In the rows, 128 means zero.
The rows of X fall into 5 groups, which share some directions, and each row is roughly a mix of its group's hidden directions, except some rows that fit no group.
X, 209 rows:
[[104  73 146 100  99  91 127  95 129 112 137]
 [103 105 127 190 103 107 113 156  92 134 122]
 [134 116 141 153 146 184 142  87 119 123  85]
 [ 68 107 123 107 115  97 156 142 108 159 147]
 [152 144 103 167  75 128 150  99 107 104 144]
 [ 70 133  96 135 108 100 144 119 117 173 113]
 [152 161 153 137 100  93 140 129 174 125 169]
 [151 139 164 123 109 155 106 150  97 165 173]
 [112 150  85 115 162  96 163 106 164 125 109]
 [105 132 136 163 147 138  90 141 134 135 194]
 [127 143  93 168 128 184 131 111  97 128  98]
 [135 124 116 132 111 153 196 155  97 144 101]
 [182 129 158 132 158 156 101 130 150  88 130]
 [104 157 114 149 146 143 171 119 158  73 126]
 [131 153 120 100 166  87 159 135 176 117 145]
 [114  97 183 145  94 167 122 125 105 121 103]
 [123 156 155 163 162 170 108  98 165 126 131]
 [144 129 112 116 142 111 108 159 115 134  53]
 [140 146 127 157 137 208 123 123 144 139 114]
 [161  94 142 117  83  87 141  86 124 138 120]
 [111  80  98 129 170 123 121 140  92 167 129]
 [ 69 102 103  89 113 134 128 146 100 144 107]
 [114 118 192 133  93 140 115 131  96 140  92]
 [ 91 115 170 121  84 157 120 127 106 109  91]
 [115 131 131 167  84 180 101 129  94 122 124]
 [155  97 110  90 118  81 115 172 107 124 134]
 [134  92 152  87 122 128 119 106  93 161 170]
 [151 163 121 105 157 171 107 124 150  89  98]
 [133 131 107  83 148  78  87 104 139 103 133]
 [164 120 123 109 133 136 149 161  97 126  65]
 [143 132 109 152 131 183 166 149 104 153  95]
 [ 88 159 107 169 158 119 119 132  97 124  88]
 [152 143  99 129 174  71 106 145 148 134 122]
 [156 117 135 163 140 184 176 116 109 117 119]
 [175 121 128  81 121 156 120 121 167 116 164]
 [145 190 154 113 151  86 125 125 152 140 145]
 [169  80 107 129  79 155 107 145 126 136 133]
 [151 157  98 105 149 134  61 125 121 142 110]
 [148  98 161 123 103 137  87 133  79 157 145]
 [134 111 112  85 128  71  99  93 125 131 152]
 [119 160  86 144 121 116 119 144  92  96  79]
 [125 161 109 151 104 186 142 132 122 175 123]
 [142 118 144  73 155 144  90  96  95 133 140]
 [ 87 143 121 158 144 114  80 130 145 151 172]
 [118 107 165  94 133 118 131 110 125 186 165]
 [116 110 119 147 113 166  96 114 103 133  65]
 [144 171 175 150 135  98 104 144 116 126  88]
 [129 184 130 140 100 122 121 129 116  81  86]
 [178 125 101  85 106 134 125 125  90 106  99]
 [162 109 129  88  80  83 141 136 130 123 153]
 [106 134 106 122 166  66 148 110 149  99 121]
 [143 161 113  86 117 117  62 128 120 113 116]
 [110  94 159 150 110 150 176 113 121 111 169]
 [165 148 118 138 149 188 153 118 122 161 105]
 [176 172 111 128 128  90 132 120 170 122 150]
 [ 98 163 117 153 154 174 131 173 149 114 120]
 [148 139 131 144 119 106 137 126 171 104 195]
 [ 98 134 136 129 109 198 156 118 121 100 109]
 [169 148 106 163 109 151 163  84 105 133 126]
 [107 110 124 165 121 143 100 124  88 129  69]
 [135 146 113  66 155 113  96 105 137  95 115]
 [153  95 126 106 147 143  89 119 101 123  71]
 [146 132 161 135 112 128  91 155  77 166 151]
 [101  95 147  87 172 123 108 136 143 159  99]
 [147 111 127 146  94 181 176 156 123 141 116]
 [ 84 142  98 174 151 103 167 132 141 145 118]
 [115 151 191 124 149  99 104 149 120 152 102]
 [186 120 106  94 115 134 114 127 100  96  95]
 [114 152 112 109 110 130 178 161 166 107 162]
 [ 92 171 103 167 149 141 147 118 125 100  93]
 [ 80 134 109 100 123  71 146 127 125 114  95]
 [116 111 176  96 110  95 152 148 163 119 158]
 [107 108 139 145 118 149 142  78 137 128 190]
 [123 101 153 101 149 135  94 111  84 162 164]
 [153 113 133  92 133 122  99 183 160 163 127]
 [117 188  95 140 137 125 163 137 164 104 138]
 [104 175 157 121 125 124 184 162 143 116 132]
 [105 180 133 152 139 135 143 133 160 150 179]
 [136 143 100 116 155  93 168 139 175 102 103]
 [117  79 106 130 110  66 131 113 127 141 155]
 [ 93 123 116 127  98 130 115 150  88 114  67]
 [142 112 158  96 159 136 102 182 155 132 152]
 [145 130 143 140 154 177  95  75 141 116 108]
 [143 165 157 133 112 187 118 149 109 151 157]
 [157 180  98 160 125 146 144 124 153  92 108]
 [111 152  95 136 150 113 173 126 177  95 118]
 [150 126 118 171 138 125 107  89  75 155 146]
 [157 127 147 105 155 161 117 186 155 151 137]
 [131 166 113 139 106 193 135 127 123 170 132]
 [109 142  91 132 145 119 170 115 178  91 111]
 [103 144 125 135 118 140 177 183 159 114 153]
 [130 139 133 155 116 198 164  98 127 128 113]
 [145 114 128  80 129  80 103  83 109 127 145]
 [148 103 107  99 107  66 104 109 107 120 145]
 [102 150 109 113 135 124  76 140 105 151  76]
 [155 103 138  81 130  86 113 166 149 155 139]
 [ 90  92 150  83 137 123 110 119  92 165 127]
 [ 94 150  94 154 155 106 176 128 158 150 131]
 [147 109 127 135  91 179 175 149 127 152 107]
 [110 142 124 155 111 134 178 180 161 116 149]
 [181 154 163 142 125 116 132 111 172 130 161]
 [ 96  71 102 118 109 178 147 131 118 133 138]
 [147 109 129 136 116 167 118 111 115 176 183]
 [ 87 127 104 156 163 144 129 132  98 148  77]
 [ 96 148 128 105 122 197 113 159 113 138 138]
 [149 186 118 159 159 162 137 156 134 148 118]
 [136 196 145 125 157 167 110 149 136 138 116]
 [ 96 155  86 147 157  98 164 123 160 129 107]
 [173 163  96 133 146 103 139 123 171 124 161]
 [110 151 185 125 127 108 103 159 136 125  81]
 [126 102 144  89 165  72 105 147 137 147 138]
 [132 154 117  96 141 136  61 129 113 135  88]
 [122  85 146 131  78  93 152 110 120 166 127]
 [120 168  85 115 107  89  77 127 133 134 122]
 [152 158 158  97 126 165 125 138 134 153 182]
 [ 70 118  97  82 100 130 132 139 107 133 108]
 [142  75 158 116 112 141  91 115  84 139 112]
 [119 120 103 104 155 114 127 107 170  99  73]
 [121 181 118 116 154 179 137 108 141 115  94]
 [158 146 134 109  96 179 143 146 166 123 163]
 [171 138 137  71 132 136 104  83 128 107 127]
 [ 95 151 144 129 185 110 162 119 147 126 163]
 [ 96 164  99 177 151 115 123 134 115 115  87]
 [166 148 109 169  84 124 157 102 112 112 151]
 [140 129 161 148  97 159 120 148  93 151 178]
 [150  79 113 100  99 110 142 131  91 110  92]
 [156 123 190 134 119 162 135  86 133 115 107]
 [124 161 149 136 160 186  93  96 136 132 122]
 [185 138 144 130 142 132  92 141 152  78 129]
 [ 85 107 150 123 123 146 163 182 127 148 155]
 [184 135 106 143 116  95 109  81 143 109 116]
 [100 128 136 134 122 143 173 187 146 128 165]
 [112 121  89 106 179 107 134 144 124 171 156]
 [124 153 122 155 131 140 157  58 102 109 125]
 [128 105 171 166 125 144 115 175 121 146  90]
 [146 116 130  92 141 111  84  74  98 135 108]
 [ 80 135 122  79 115 112 153 149 164 114 103]
 [127 153  91 150 179 154 140 131 146  85 144]
 [182 144 130 154 141 169  90 119 156 109 122]
 [155  92 155 185 159 142 108 133 105 128 111]
 [123 134 193 152 133 127 105 133  91 129  89]
 [114 156 130 152 106 115 174 137 151 125 186]
 [105  61 102 132 122 174 139 128 110 132 134]
 [124  99 169 156  99 150 120 165 115 146  86]
 [160 116  84 129 147 126 149 105 135 153 186]
 [159  87 146 103 105 129  85 125 112  92  98]
 [169 122  84  84 110 123 139 142  82 133 123]
 [107 150 124 130 119 129 158 172 180  94 103]
 [133 117 138 144 118 149 147 106 132 113 207]
 [133 124 183 145  75 160 127 115 129 104 108]
 [106 139 124 120 122 138 170 175 152 121 182]
 [153 152 168 128 116 151 103 155  86 155 161]
 [138  94 165 122 112 142  80 127  82 155 138]
 [111 122 134 101 101  68 117 104 125  90 156]
 [152 126 146 107 133 178 128 191 150 135 137]
 [113 146 115 175 108 132 164 172 167 122 141]
 [176 123  98  91 122 150 117 123  80 121 100]
 [120 119 136  49 142 148 128 123 113 133 160]
 [ 57 134 128 144 138 118 145 172 117 146 141]
 [122 124  78 157 141 145 121 120  73 134  91]
 [125 132 187 128  77 151 124 118 142  97 105]
 [150 141 153 134  92 158 118 147  94 152 180]
 [191 122 133 171 101 107 124  97 140 117 119]
 [138 146 111 163  87 100 177 129 155 109 107]
 [102 157 151 110 107  73 136 147 150  99 154]
 [150 203 128 143 110 109 128 125 128  97 107]
 [111 136 155 129 171 165 161 150 144 164  98]
 [108  94 130 112 135  57 104 156 124 126 140]
 [156 189 108 128 153  86 124 127 154 110 133]
 [123 100 142  97 164  71 100 151 140 148 135]
 [161 154 120 107  90 174 141 138 162 127 161]
 [115  66 127 111 141 148 140 122 136 168 170]
 [120  98 146  79 176 104 102 151 139 150 125]
 [131 100 131 155 104 114 180 109 146 107 175]
 [152 154  86 106 159 122 108 135 123 172  89]
 [118 114 193 140  96 152 115 115 100 116  98]
 [153  94 151 108 113 128 109  94 104 165 172]
 [134 154 136 148  99 187 120 148 114 171 146]
 [104 110 148  83 145  98  96 176 148 123 137]
 [146 149  56 124 145 117 148 136 153 126 158]
 [ 99  97 148 106 115 116 144 128  90 170 171]
 [127 126 185 149 143 115  93 127 107 109  81]
 [137 100 151 130 111 146 176 106 130 108 184]
 [171  98 119  97 134 138  98 119 102 107  80]
 [145 142 178 134  78 139 123 110 154  89 114]
 [ 90 153 127 159 132 161 154 120 131 168 171]
 [107 149 132 139  84 128 168  87 147 110 166]
 [165 150 135 149 124 105 105 143 169  77 150]
 [ 97 114 164 122  77 180 142 119 118 115 119]
 [135 136  95  87 106 111 152 115 158 157 175]
 [129 148 127  79 152 178 112 146 156 116 161]
 [176 101 151  68 122 117 102 128 137 110 131]
 [131 136 111 200 133 106 119 112 101 132  92]
 [158 156 115 176  98 140 169 137 158 115 145]
 [137 162 124  99 171 100 161 142 174 123 140]
 [128 138 105 110 153 175  67 148 127 128 108]
 [123 165 153 118 189  92 144 148 135 137 149]
 [149 119 107 138 148 182 105 155 130 170  97]
 [158  86 128 130 101 132 104 104 113  69 121]
 [133 148 158 150 109 169 103 151  87 163 150]
 [119  62 130 144  95 120 153 104 107 101 116]
 [118  66 162 125 120 174 135 119 153 145 120]
 [176 128 110  85 100 131 113 119 100  91 103]
 [141 164 163 128 122 175 116 146 110 158 169]
 [199 158 151 146 137 147 123 146 148 111 122]
 [131 142 134 152 117 102 134 132 169 106 195]
 [133  78 110 113 156 139  88 141 120 168  98]
 [116  94 143 157 104 117 195 125 134 114 154]
 [121 126 131  86 124 111  84 187 151 117 138]]

One row of each group comes first, with its name. Which group is each row after those in?
[112 144 140 113 122  74  96 102 139  90 163] : W
[ 82  82 118  85 124 138 136 124 109 166 145] : J
[ 96 137 105 186 114 138 115 141 103 156  91] : T
[160  95 161 157 145 134  98 136 145  76 129] : R
[109 120 141  59 152 154 119 130 105 137 160] : Q

[199 121 138 154 110 128 109  92 141 119 114] : Q
[138 159 109 114  78 148 167 108 134 142 169] : J
[153 172 127 101 159 153  73 143 123 134 116] : R
[168 134  91 141 168 116 142 123 149 148 176] : J
[153 127 162 140  87 162 113 163 107 144 167] : T
[127 172 109 153 143 170 144 161 158  96 112] : Q
[156  95 134  90 133 120  98 168 158 167 126] : W
[153 123 113 177 146 116  94  93  84 142 121] : Q
[168  87 116  96 108 127 126 122  93 100  90] : R
[170 123 139 170 135 175 114 133 123 144 172] : Q
[157 114 150 159 118 161 121 118 108 166 181] : Q
